One turn moves each row of this set onto another row. After a few examples, where does it send each row asked below?
guve: [ 11.6 -14.9  19.8   6.1   9.8 -13.9   5.8 -15.5 -10.4 -13.8  19.0 -11.7
 -18.5  -9.2 -50.9 -27.5  -6.8   6.9  -3.7  -8.2   5.6  12.1 -16.9 -14.1
  27.7   1.9  -1.8   1.7  13.7  -2.8]
Gefo: [-25.0  10.0  -4.9 -10.2  22.6   3.1   9.0 -29.1  -3.4  -7.8  21.9   9.5
   6.2  52.3  -2.7 -15.0  -7.6   3.3  14.9  -9.5 -17.0   6.3  -5.5 -27.3
   4.3  -4.0  18.7  -2.4  -3.8  33.6]
Bip: [-24.1  22.6   8.6   9.4   1.0 -19.2   9.5  25.5  26.1  10.0 -28.4  -3.4
   6.0 -16.0 -22.8 -12.9  -2.2   5.8  35.4   2.5 -16.0  -0.2  -0.5   4.7
   3.0  17.7  14.7  13.2 -22.5  35.1]
Megeb: [-10.7  -1.8  -2.3  11.7   7.6  12.9   8.6  26.7  17.1 -17.3  10.4  19.0
  -9.3 -10.5 -30.7  -2.8 -18.5  -9.1  37.3  -5.3   2.5  25.8  -9.1 -19.6
 -19.8 -10.4 -31.4  10.8  -1.5 -16.2]
pase: [ 11.0  15.9  22.9 -21.3   2.8  10.5 -13.0   4.6  -4.1  -3.1  -2.4  19.8
  20.8  -3.4 -19.2   0.2  13.3  -6.6   5.2  11.9   3.9 -20.4  14.3  -1.0
 -11.0 -20.1   9.9  36.0  -9.9  51.1]
zimu: [ -1.5   4.4  -0.6  -1.3 -25.9  13.0  21.5 -16.6   1.1  34.7   1.5  12.9
  -6.2  -2.0 -17.0 -15.9  11.4  15.8 -10.8 -12.6  22.1  15.5  13.3  34.9
  23.0 -36.6  11.5   1.1  -6.6  31.8]
fura: [ -5.9   4.7  -1.5  -9.0  18.8   5.1   9.3 -30.4 -12.1  -9.9  28.2  10.4
   4.3  55.8  -5.7 -23.4 -10.0   1.3  16.0  -5.6 -14.8   5.4   1.7 -24.7
   2.0  -3.6  14.2   0.5  -7.5  39.2]
ladom: [ 11.5   9.6  22.2 -18.5   8.6  12.4 -14.8  -4.7  -5.9   0.2  -4.5  24.0
  28.3   6.1 -23.0  -5.5  10.0 -11.4  15.7  13.0  10.9 -14.8  20.4   8.0
 -11.6 -23.0   6.1  32.1  -8.2  47.4]
fafa: [-27.9  -1.5  -9.7   3.3  28.1   6.8   9.1 -28.2   0.0  -6.6  23.5   0.3
   7.9  49.9  -9.8 -13.5  -4.6  -2.5  12.9  -5.5 -16.6   5.1   6.9 -21.6
   5.9 -12.8  12.5  -8.5  12.3  30.4]
Sabam: [-16.9  -8.8 -24.0  13.3  14.5   5.3  20.9  27.2  14.0  16.4   7.6 -11.7
  18.3 -11.4 -40.2  -6.6   4.0 -15.4  15.0  -5.4  -4.0  -7.3  21.6   3.9
   4.0 -13.4  -1.2   2.4  34.9  -6.0]
dip: [ 16.8 -20.9  10.8   6.1   9.4  -1.6   4.1 -12.7 -16.0 -12.4   9.5 -20.0
 -19.5  -5.2 -51.7 -40.6  -3.0  -4.0  -3.2  -2.4   4.7  12.7 -18.3  -0.7
  31.0  -4.0   0.5   4.3  10.1   9.9]
zufeg: [  4.7 -15.4  13.0  10.7 -26.9   9.7   5.5 -15.4  12.8  34.2   5.8  17.0
   2.4  -3.3 -19.7  -8.2   1.5   5.0  -2.9 -15.0  31.6  20.6  15.4  28.4
  28.0 -27.2   7.2   0.7 -12.3  23.2]
dov: [ -0.6   2.7 -22.7   5.8 -20.3  47.5  16.3  22.3  -0.1  21.5 -17.6 -21.3
  -6.2  14.2 -31.1 -31.1  -2.6 -26.3  25.2   6.9  -2.0  -0.9 -15.9   3.4
   3.2  -7.6   4.3   5.8   1.5  44.8]
Zas: [ -8.1  -3.5   3.1  12.0 -31.0  13.9  16.4 -17.3  12.6  33.4  -1.2  12.6
   2.6  -3.5 -22.3 -11.2   6.0  10.1  -4.5 -12.7  30.9  18.4   8.3  31.6
  27.9 -23.7   9.3   6.0 -15.9  23.5]
giku: [  2.5 -11.0  17.1   9.0 -11.5  26.5  -0.4  -1.8  14.3  34.8  -4.4  26.8
  19.4 -17.3 -29.6 -20.3   4.2  -0.8  33.3   2.2  -1.8  32.9  15.6   2.5
 -34.5  -8.3  16.4   7.1  -2.8  -4.3]
Geme: [ 12.2  32.4  -3.3 -25.3  -2.2  21.5   7.6  37.2  -9.1  14.5  -3.4  36.3
 -32.1   3.4 -32.4 -14.6   8.7  -0.5  31.7 -12.0  -4.3  14.2  -9.9  -1.7
  -6.9  -2.2 -25.2  28.2 -16.2  12.3]
zusik: [ 23.4 -24.4   5.0 -11.4 -25.4  14.1  15.9  -2.7  -3.9  22.6  22.4  -1.9
   2.4  -6.6 -15.1 -21.2 -15.7  12.7  11.7 -36.9  10.9   5.1  -8.2 -21.3
 -21.0 -17.5  -6.9 -12.0  -8.9 -17.2]
zarun: [  8.4   4.4  -4.0 -36.2   7.9   5.5  18.3 -12.9 -33.2  14.5  -6.2   1.8
 -14.8  20.7  -9.3 -31.6  -4.5  -8.4  41.2 -24.3  -4.0   4.6  16.4 -27.7
   6.5   5.0  -6.2  12.9  -9.8 -16.0]
Lusir: [-19.8  40.1   1.3 -10.8   9.9  18.8  40.3  15.3  -1.7   4.1 -14.9   7.4
 -16.2  10.3 -15.8  -4.4 -22.6   5.8   8.2 -12.2 -10.3 -31.6   2.0 -16.8
  19.1  18.2  -6.8   6.7 -16.1  16.1]
Pimo: [-12.3  10.0 -11.4 -22.4 -10.5  -7.6  17.9  36.4  12.6   3.1  21.2  30.7
 -10.3  16.2   6.1  -9.1   5.7  12.5  42.6 -33.4   5.3  16.5  -7.5 -24.9
 -11.9 -17.1 -14.5  -0.4  -8.3  10.9]
sem: [ 16.8  10.4  21.1  -4.3   0.0  26.7  -9.2  13.2   1.6  28.5  -0.7   9.7
  13.8  25.4 -22.2 -24.0  -1.8   4.3  57.2  -2.0 -34.4  -1.5  29.7 -11.1
   8.9   1.4  -1.3   4.2 -19.9  23.4]
Gif: [  5.6   5.2  22.9 -22.0   2.3   8.7 -18.4  11.2 -10.4 -11.0   2.1  20.9
  19.9  -2.9  -8.1  -2.2   6.0 -12.0   1.9   5.2  -2.5 -13.8  12.8  -0.2
  -9.4 -29.3  21.2  31.2   5.5  48.8]
bag: [-16.0   8.1   4.3  -7.9  -8.0   8.2   6.4  36.4  -4.2   8.3   7.1   2.3
 -12.2  -4.8  11.1 -14.2 -34.1 -10.8   8.6 -21.4 -14.9  15.4 -12.9 -16.7
  11.3 -28.4  26.5 -14.5  25.9   8.5]
derul: [ 12.6 -18.0  22.5  -0.2  11.8 -14.2   7.0 -26.3 -16.8  -5.1  23.9  -3.0
 -21.4  -4.1 -45.1 -33.6  -8.8   6.5   0.1 -16.2   5.3  19.7 -13.5 -11.2
  22.8  -7.1  -0.5   7.2  16.5  -2.3]
saz: [-17.9   4.6   6.8  17.7 -10.1  24.7  33.2   4.8  30.0  17.9  -1.4  13.5
 -14.2 -30.3 -31.7  18.4  -4.2  18.0  14.5  -9.8   0.7  -0.8 -26.1 -12.9
 -11.9   7.1  12.1  -6.1   2.2  23.6]
rupir: [  5.6  25.5 -18.1 -40.8   7.5  -2.0  40.0  13.6  -8.1  20.1   6.5  -2.1
 -21.5 -14.0 -22.8 -30.9  13.0   6.9  17.8   1.0 -34.6   1.7   0.8  -1.3
 -10.3 -28.0  12.7   5.2   8.1  33.7]
rofe: [ -1.4  11.3 -18.5  26.3  -1.8  15.4  18.8  33.7  28.1  24.8   4.0  16.3
  -2.9  16.1 -30.1 -41.8   6.0   6.1  32.6  -8.7   1.8  25.2  -2.9  -0.6
   1.2  -2.6 -30.1  10.0 -30.4  10.1]
zub: [-23.0   7.4  -8.9  -4.4  -8.9 -19.2  28.1  18.1  -3.3   8.2  11.3 -11.2
 -12.7  -8.4 -17.0 -16.4   3.9   2.3   3.8 -33.9  14.1 -19.2 -31.7 -15.9
 -16.0  20.7  15.3  18.0  -8.4   3.3]

dip turns into fafa
giku turns into zusik
rofe turns into Megeb
Now find these:
Gefo turns into pase
bag turns into rupir
derul turns into fura
zub turns into Lusir

One turn moves each row of this set onto another row. After a few examples, where does it send each row asked below?
supo: [-22.4  -5.6 -33.1 -16.4  -3.7  -4.4  -8.9 -12.2  -3.6  -0.7 -20.3  -9.9]
neme: [ 18.1 -22.8  34.9 -42.7  -8.3  23.3   4.7 -28.8 -17.9  12.5   4.3  19.3]
Zabek: [ 10.9  -5.8  10.9 -31.8   8.5   9.0  13.6 -49.9 -41.4   5.4   9.2  10.1]
tib: [-19.7 -21.7 -27.1 -38.9  -6.3  25.9 -38.4 -13.6   0.5 -11.4  -1.2  16.1]
mito: [-15.5 -24.6  26.1 -43.1 -28.0  16.2  -4.3 -58.5 -19.2  16.8   8.1   4.3]
rel: [-18.8   5.3 -24.3 -18.3  -6.2  -6.2 -18.8 -17.8   5.9   8.5  -9.9 -18.2]
lil: [-21.7 -22.5 -26.4 -19.6  -9.6  28.6 -20.5   5.0  -3.0  -6.1 -16.8   5.2]
ramuk: [ 12.0 -19.0  21.3 -33.4  -8.3  28.1   2.5 -27.0 -46.8  16.6  15.3  12.1]
kar: [-14.6 -14.2 -13.4 -12.4   2.7  35.0 -26.5   0.7   9.4  -1.5 -16.9   5.2]
Pes: [-14.4 -16.2  23.9 -30.4  -8.4   3.7   8.8 -69.2 -16.0  15.9  -2.8   5.3]
Dif: [  3.6 -19.8  32.2 -44.9 -29.2  22.8  -5.2 -39.4 -22.5  15.4  17.6   8.6]
nagi: [-19.2 -13.6 -25.9 -10.5   0.8  12.4 -11.1   5.6  -3.9   3.2 -24.5   0.3]
digul: [ -1.0  -7.1   9.6 -32.2  -4.4  19.1   3.2 -58.6 -44.9   3.1  18.6   9.4]
salik: [-27.3  -8.5 -38.2 -29.4 -15.9   3.5 -18.0 -21.9  -2.1 -11.8  -9.2  -8.7]
Robag: [ 20.1 -12.4  17.0 -32.6   5.0  13.5  12.0 -29.1 -44.1  14.5   7.2  11.8]
lefe: [ 13.0 -13.3  32.6 -27.3   7.8  15.7  16.4 -42.8 -16.2  10.3  -4.5  19.6]
Ritob: [ -1.1 -14.8  16.3 -33.0 -14.0  30.5  -2.6 -43.3 -48.1  10.0  22.7  11.9]
dinis: [-16.0  -2.3 -28.7 -37.5 -17.4   6.4 -29.6 -23.9  11.0  -8.1   0.1 -13.6]
Kaden: [-21.2 -21.9 -17.6 -14.6   9.8  28.8 -29.7  -0.1  -2.8   3.5 -13.0  19.7]
kud: [  1.2 -35.6  33.2 -48.6 -23.5  24.3  -4.6 -35.0 -17.6  18.7   4.1  11.1]
zolak: [-18.8  -1.0 -15.1  -2.6   8.4  12.2 -16.6  -4.4   6.5  12.7 -21.3  -5.8]
salar: [ 11.0 -32.1  33.4 -41.5  -2.1  20.1   9.4 -31.0 -12.6  17.8 -11.7  17.2]
rozud: [  1.3 -19.9  27.9 -29.0   7.1   5.8  16.6 -50.9 -11.5  15.2 -14.6  14.7]
punun: [-26.4 -18.7 -33.5 -31.9 -19.6  22.7 -25.8 -11.1  -2.4 -14.7  -6.9  -0.1]
Pab: [-11.4  -7.2  27.1 -33.0 -23.0  13.5  -0.2 -61.6 -24.4  15.2  15.8   3.6]
Magom: [-21.0  -9.2 -35.1 -44.3 -11.7  -2.0 -34.1 -25.3  -0.9  -4.8   3.2  -0.1]
kes: [-13.7 -14.4 -21.8 -33.8 -12.2  32.1 -34.2 -11.7  12.1 -14.7  -4.6   1.6]
sizaf: [-24.9  -8.6 -20.5  -5.8  11.4   2.8 -20.0  -2.9  -5.6  20.1 -17.2   5.2]
Fuzor: [ -3.2  -3.8  27.0 -22.0  -2.3   7.8  12.4 -61.7 -20.4  12.2   1.6  10.8]
dil: [-22.6  -0.8 -30.0 -24.1  -0.7 -16.9 -22.2 -18.8  -5.0  14.3  -7.2  -7.2]

Kaden turns into Magom
Pes turns into salar
kes turns into rel
Now find these:
lefe turns into Dif
nagi turns into punun
Zabek turns into ramuk

